Turns in one plane each, and the order they were made in; the first pair answered
k252:
[22,0,11,13,-2,20,2,4,-13,-5,1,-5,-21,11,3,16,0,1,4,8,1,2,-4,13,-7,12,17,-13,4,-8,-10,10,18,3,12,-8,4] => [17,-4,13,5,2,15,2,4,-3,-5,9,-5,-23,15,4,14,-5,-2,-2,4,-1,4,-2,18,-2,13,14,-5,-7,-10,-14,17,17,0,11,-5,9]
[-4,6,5,17,-20,10,-6,11,3,-9,-26,-12,2,-17,-19,-4,2,12,-3,10,3,13,-9,-16,-5,-1,1,-4,16,3,-5,-9,4,9,-3,0,-19] => [-10,10,18,9,-13,11,2,12,12,-15,-15,-20,-4,-11,-10,-13,-13,6,-16,16,7,11,-10,-11,-7,7,-3,10,1,0,-11,-1,9,4,-3,-5,-17]
[18,-3,1,9,-9,1,-8,0,-3,1,-18,2,9,-5,3,1,9,1,6,1,4,4,2,-4,-2,-10,12,-5,1,-7,-1,1,11,1,2,-3,-9] => [16,1,12,6,-6,4,-2,3,-1,-3,-12,-4,7,-4,10,-3,2,0,-2,7,7,2,-3,-1,-5,-6,11,2,-6,-5,-2,3,16,1,4,-8,-10]
k28:
[-8,13,16,1,15,0,-13,-3,-2,-2,5,-10,-9,-12,-4,19,-6,2,-13,-1,4,10,22,-3,-17,29,4,1,6,7,-4,21,2,8,-11,3,10] => [-8,15,15,6,14,0,-13,-4,-8,0,-1,-10,-10,-13,-5,18,-2,6,-6,-2,4,10,24,-6,-18,28,4,-2,8,7,-4,15,6,9,-12,6,9]
[-2,9,5,-10,4,0,6,-5,-4,-6,12,-11,-7,4,4,-3,-5,-8,-2,5,1,0,-6,1,-8,8,2,6,-12,-4,-4,-5,2,-7,2,-7,-3] => [-8,8,6,-8,5,1,8,-4,-3,-1,8,-10,-11,2,2,-7,-8,-1,-1,-1,0,4,-3,-2,-6,8,-2,7,-11,-2,-4,-9,5,-5,-1,-1,-3]
[6,0,18,14,-13,-9,9,1,-9,-3,-13,0,-10,-1,25,-10,-2,-17,1,6,-2,-12,-1,2,-9,11,10,5,13,2,5,2,13,-12,7,-2,-14] => [6,-4,20,9,-11,-10,8,2,-3,-7,-6,-2,-10,1,26,-12,-5,-21,-7,5,-3,-12,-4,5,-7,14,10,10,10,4,5,7,9,-14,9,-5,-11]
[3,2,7,-19,-1,1,3,-7,-10,1,17,-16,1,5,19,0,4,3,-1,18,-7,-1,-4,-6,0,-3,-13,0,-4,2,-2,-9,-22,-4,11,3,7] => [-6,0,8,-19,0,-2,3,-5,-5,3,16,-14,-1,5,18,-3,-2,9,-4,13,-8,4,-2,-9,3,-2,-19,4,-6,5,-3,-12,-20,-4,7,10,7]
k138:
[-7,-7,3,-15,8,-2,4,1,14,-17,18,-2,0,12,7,-6,-26,-11,-9,-4,-2,-1,-4,3,-3,1,-8,31,-13,-1,5,1,-8,-10,-6,-14,9] => [-4,-7,-4,-4,4,-12,-7,-9,17,3,-8,2,-7,5,-8,3,-10,-6,14,-16,-4,10,16,9,13,-17,-5,24,-16,-10,-16,1,10,-10,-11,4,11]
[1,17,-9,-1,9,-8,9,0,-1,-6,2,1,-16,-3,-9,-29,4,7,21,1,-2,5,12,-10,2,8,-25,11,-10,-21,-4,5,15,-11,17,-8,-9] => [8,15,-18,5,1,-9,4,1,-5,-5,-7,7,-8,-10,-18,-22,13,9,30,-1,-5,5,10,-15,2,5,-22,0,5,-19,2,3,9,-9,18,-7,-11]
[3,5,-9,0,-2,1,9,-2,-3,16,3,3,4,9,-8,-8,14,-4,6,-11,6,2,10,-7,-4,-6,3,-11,9,-2,-13,-14,5,7,-8,8,-10] => [3,4,-8,-3,-3,7,12,5,-5,7,15,3,8,10,-4,-10,9,-4,-3,-7,6,-5,-2,-12,-12,3,3,-12,14,3,-1,-14,-5,11,-5,-1,-13]
[-5,21,-10,24,-9,-7,15,16,-6,-12,5,-10,13,2,2,-16,-17,22,-12,0,7,-1,-23,-15,-24,15,-21,-5,8,19,20,-3,2,5,-13,4,-20] => [-14,25,2,19,4,-14,18,8,3,-4,2,-19,-6,8,7,-23,-23,20,-10,-4,13,9,-8,-2,-13,11,-25,9,-20,8,-6,-1,24,0,-17,13,-13]
Pairs:
(two turns a pair)
[0,2,-3,-2,-5,-8,0,11,4,5,-8,-6,-3,3,-14,14,-8,3,11,-3,1,-1,-20,-21,5,-6,-1,-3,-7,-6,5,-17,12,-8,6,15,-2] => [-3,4,3,-8,0,-6,6,14,5,2,1,-11,-5,8,-6,10,-15,-1,3,0,3,-3,-24,-18,1,1,-4,4,-14,-5,6,-15,11,-9,7,9,-1] -> k138 then k138
[-1,17,10,11,-7,9,4,10,-8,-10,-16,-1,0,-13,3,1,-3,8,5,16,3,1,-12,-10,-11,1,7,-15,7,2,1,-5,6,9,2,1,-13] => [-3,9,15,-4,-1,5,4,12,10,-22,6,-3,1,-7,6,0,-16,-5,-14,16,0,-1,-22,-3,-5,12,3,2,-4,1,5,12,-4,2,3,-5,-2] -> k28 then k28
[-22,-6,-3,10,-6,1,9,-2,-9,7,-2,9,-3,-7,9,-5,-11,16,-1,-10,3,-1,-2,-11,-7,13,-9,-13,8,9,10,-18,-7,-4,-11,10,-4] => [-27,-6,1,4,-1,-3,8,-6,-2,8,3,7,-11,-3,12,-7,-16,13,-6,-13,3,1,1,-6,-3,15,-13,-5,-3,6,4,-13,-4,-7,-14,11,1] -> k138 then k252
[-4,5,17,14,8,8,10,16,15,-9,-9,-10,1,-1,1,-11,-15,13,-14,7,7,5,-6,-8,-1,4,-1,4,-1,8,-1,-6,16,4,2,-4,-12] => [0,3,5,20,-1,6,3,14,10,-3,-23,-3,7,-8,-9,-2,-3,16,-1,3,2,7,-3,-13,5,-5,2,-8,13,8,3,-7,13,7,2,-1,-14] -> k138 then k138
[15,-15,1,4,16,-5,-9,10,23,1,14,-3,20,-7,-1,6,-3,-4,-8,1,1,-18,1,-5,3,-2,7,7,-6,-5,-3,5,3,18,-1,-10,7] => [8,-19,-3,6,16,-9,-12,12,29,6,11,1,18,-10,-6,6,-6,3,-6,-7,0,-12,5,-10,7,-1,2,7,-4,-2,-4,1,3,19,-6,1,9] -> k252 then k28
[4,10,21,1,9,13,4,10,-4,-23,1,0,18,-6,1,-7,-1,-11,-7,16,-1,-7,-12,-4,-9,2,3,18,27,9,25,13,-7,-4,10,-9,-14] => [-24,4,24,0,18,-1,7,8,13,-10,-5,4,-3,-3,-5,-17,-16,5,-9,-7,-4,13,3,-3,6,5,-15,30,14,11,7,7,3,-7,-4,19,-9] -> k252 then k28
[-12,-17,-15,-15,-4,-14,-10,-1,15,-3,7,6,1,-10,-1,7,-7,8,-4,-12,-2,11,5,-3,5,-10,-14,-5,3,-3,9,-6,-33,2,0,7,9] => [-15,-4,2,-16,1,0,4,5,5,-14,18,-6,-2,-4,17,-5,-19,9,-18,4,8,4,-4,-7,-9,2,-15,0,-5,1,12,-11,-29,2,4,-6,2] -> k252 then k138
[7,5,-6,-12,-12,3,-3,-1,-11,-12,22,13,3,12,8,0,3,-6,-9,0,-6,-6,-4,4,4,26,9,2,-9,-6,5,-6,-8,11,-1,-6,-7] => [-9,5,-6,-4,-11,1,2,0,-10,-3,9,18,-8,7,3,-7,-4,11,-6,-9,-9,4,4,-4,7,28,0,2,-9,-1,-2,-18,2,12,-10,12,-12] -> k28 then k28
[-9,-7,-3,3,6,-11,-3,-9,8,11,-5,7,-6,2,-7,-1,1,6,5,-14,-4,9,11,5,14,-1,-10,1,-2,-4,-11,-4,2,-5,-11,17,2] => [-9,-8,-1,-5,5,-1,4,2,3,-5,17,6,4,6,1,-5,-11,5,-14,-5,-4,-2,-9,-2,-2,16,-11,4,7,7,12,-2,-17,-2,-6,-1,0] -> k138 then k138
[-9,-10,6,-8,-1,-7,9,10,7,-9,12,11,-14,-2,-14,-15,-10,-5,-6,-2,11,10,-6,3,3,11,4,18,1,7,6,-1,-10,-6,-3,2,-3] => [-6,-11,-7,1,-6,-9,2,6,-2,3,-3,17,-13,-9,-23,-10,3,1,12,-10,9,10,0,-1,4,4,9,3,13,7,4,-10,-7,-2,-6,9,-8] -> k252 then k28
[3,18,16,-5,6,-11,2,9,28,-8,-4,-21,3,-2,14,7,8,-25,-7,-9,11,4,-2,27,17,-14,-4,56,-22,-33,-19,10,7,-17,-8,-4,6] => [4,7,-13,23,-20,-8,-12,15,11,4,-39,3,23,-25,-12,20,30,1,21,-24,2,8,-4,-1,16,-25,0,19,31,-17,3,-15,-3,-6,-12,14,-13] -> k28 then k138
[10,1,-2,-3,1,-6,-13,-8,-5,6,5,-6,0,5,9,5,4,-9,11,-4,-6,-2,6,4,13,-11,19,8,-1,-14,-5,-2,14,-11,12,-2,-4] => [11,-4,-10,-3,-4,-7,-18,-6,-1,3,5,1,7,2,5,7,5,-8,11,-7,-10,-5,3,0,15,-12,19,6,8,-10,3,1,6,-9,9,-2,-3] -> k28 then k138
[-10,-5,-2,7,-7,1,0,6,7,3,3,1,3,-14,-11,2,9,5,-7,-5,-8,1,3,1,-1,7,8,-5,11,0,3,3,-7,12,0,8,-10] => [-15,1,4,8,-4,3,5,8,4,3,4,-1,-5,-12,-6,-5,2,9,-11,-2,-6,2,3,0,-5,12,5,-2,7,0,0,-3,-2,12,-1,8,-12] -> k138 then k28
[5,-7,5,16,-3,2,13,17,9,2,-8,-8,6,-11,10,-6,-11,0,-14,-2,4,3,0,11,-1,25,26,-16,5,25,10,-16,-3,-5,-6,8,-6] => [0,-15,1,8,3,-8,10,11,23,3,0,-5,0,-7,7,-6,-14,-6,-17,-13,-1,9,4,19,10,25,21,-8,-5,22,3,-8,-7,-9,-9,13,6] -> k252 then k252
[4,-4,-16,-10,6,-4,6,-8,-26,-5,31,-3,0,5,14,-2,1,-5,0,-5,-5,-6,-10,0,-15,3,3,-6,3,-3,14,-16,-24,3,-3,-5,-2] => [-4,-11,-21,-12,7,-9,3,-7,-15,-1,29,3,-3,4,7,-2,-5,0,-2,-16,-9,0,-7,-1,-8,3,-4,-1,4,-1,14,-16,-28,1,-8,3,0] -> k28 then k252
[7,2,15,14,-7,5,-4,3,-6,-2,-21,-3,-5,-4,6,-8,-4,2,4,4,7,5,7,12,-5,2,5,7,8,-9,3,-1,9,4,-2,5,-7] => [8,3,18,10,-4,4,-3,0,-4,-2,-18,-5,-6,-1,7,-8,-7,-1,2,6,8,6,10,16,-5,3,4,12,3,-11,-1,2,11,2,-2,4,-4] -> k252 then k28
[8,-7,-3,-3,-2,-10,-16,-13,-1,13,-8,4,0,-4,-8,6,22,0,16,-8,-15,3,4,14,23,-14,4,-6,-3,-29,-14,-6,3,-7,-6,16,11] => [18,-11,-7,-10,-9,2,-16,-3,-9,-4,12,7,17,-4,-4,9,21,-8,3,3,-15,-14,-18,7,7,-4,10,-9,14,-21,14,-2,-21,-6,2,-5,9] -> k28 then k138
[-19,-10,6,-4,5,-6,-8,7,28,-3,4,2,1,3,-6,-5,-15,4,-12,-13,-4,7,5,2,8,2,-18,12,-3,9,-1,4,-3,1,-10,6,5] => [-8,-6,-5,15,-7,-1,-12,8,12,2,-15,6,11,-8,-16,3,2,13,7,-11,-4,5,6,-9,4,-8,-9,-9,19,11,4,-8,-1,7,-7,7,-8] -> k138 then k252
[3,1,16,11,10,-9,-1,-5,26,-4,-25,-4,-9,4,-15,-3,-3,2,-2,-5,-9,16,7,-7,7,-6,-11,7,-3,3,-9,8,9,-8,-11,11,7] => [23,3,5,20,-1,-3,-6,-7,6,-3,-30,-2,3,1,-18,7,16,-3,13,2,-7,9,4,-9,1,-17,3,-12,12,-1,-3,3,5,-4,-3,2,3] -> k252 then k28
[-6,15,9,11,-11,11,1,2,0,-7,-21,-8,5,-7,3,-3,2,7,-1,8,6,1,-8,-12,-13,-3,3,-3,10,10,5,-6,6,8,0,-2,-11] => [-4,18,18,1,-2,11,3,-2,9,-9,-9,-15,-2,2,12,-6,-3,-6,-8,14,8,0,-4,2,-8,-1,3,11,-11,3,-3,4,11,2,3,-10,-3] -> k28 then k138
[1,-15,-2,4,3,-6,-10,1,36,-8,-2,1,7,-7,-15,0,-3,2,-10,-10,-10,4,-7,-6,17,-4,-6,15,5,5,5,26,-7,-4,-4,5,5] => [-5,-12,-3,10,-1,3,-4,9,23,-11,-5,5,11,-10,-13,-5,-6,13,-10,-9,-9,1,-15,-18,5,4,-9,5,19,15,17,12,-12,0,-4,4,-6] -> k28 then k138
[-1,4,24,-1,4,5,4,12,14,-11,-7,-10,11,-1,8,0,-7,-2,-13,12,6,-1,-3,-7,5,8,-5,8,-2,5,5,1,4,-7,4,-10,-9] => [-6,3,21,7,2,0,1,8,14,-1,-23,-8,5,-7,-1,2,-2,7,-1,4,5,8,7,-9,13,2,-7,3,0,4,-4,-5,15,-6,0,3,-12] -> k28 then k138
[6,0,-15,5,-5,4,6,9,-6,4,-15,-6,-9,-5,-7,9,6,8,5,-1,0,10,14,13,0,-2,4,-1,-12,-1,-4,-9,-3,0,-6,4,-7] => [14,-3,-14,-6,-1,5,3,9,2,-6,1,-9,-3,0,-4,13,4,-4,-7,5,-2,5,7,18,-1,1,6,6,-17,-3,1,4,-13,-4,-2,-9,-2] -> k28 then k28
[-4,11,-5,13,8,-2,12,-3,-10,-6,-13,-21,8,3,-8,-4,-5,8,12,17,-2,-4,7,-10,11,-23,-3,-1,-4,2,-4,-1,10,3,-6,4,-10] => [-8,4,-4,5,14,-8,11,-6,1,-6,-5,-20,3,6,-8,-7,-10,4,6,12,-4,-1,12,-3,19,-23,-6,8,-15,-1,-11,6,10,-1,-9,9,-1] -> k252 then k252
[15,-28,-19,-2,-1,0,-4,-5,-8,4,-11,-7,15,-7,-8,12,12,5,-4,-8,-2,-11,-6,13,0,-20,-3,-21,11,-6,3,0,-16,-10,-4,-16,2] => [-6,-35,-12,-8,6,-3,-1,-1,11,6,-5,-4,6,-5,-12,2,-6,12,-19,-20,-6,1,-4,11,7,-11,-17,-5,0,0,-2,3,-18,-14,-12,-2,7] -> k28 then k28
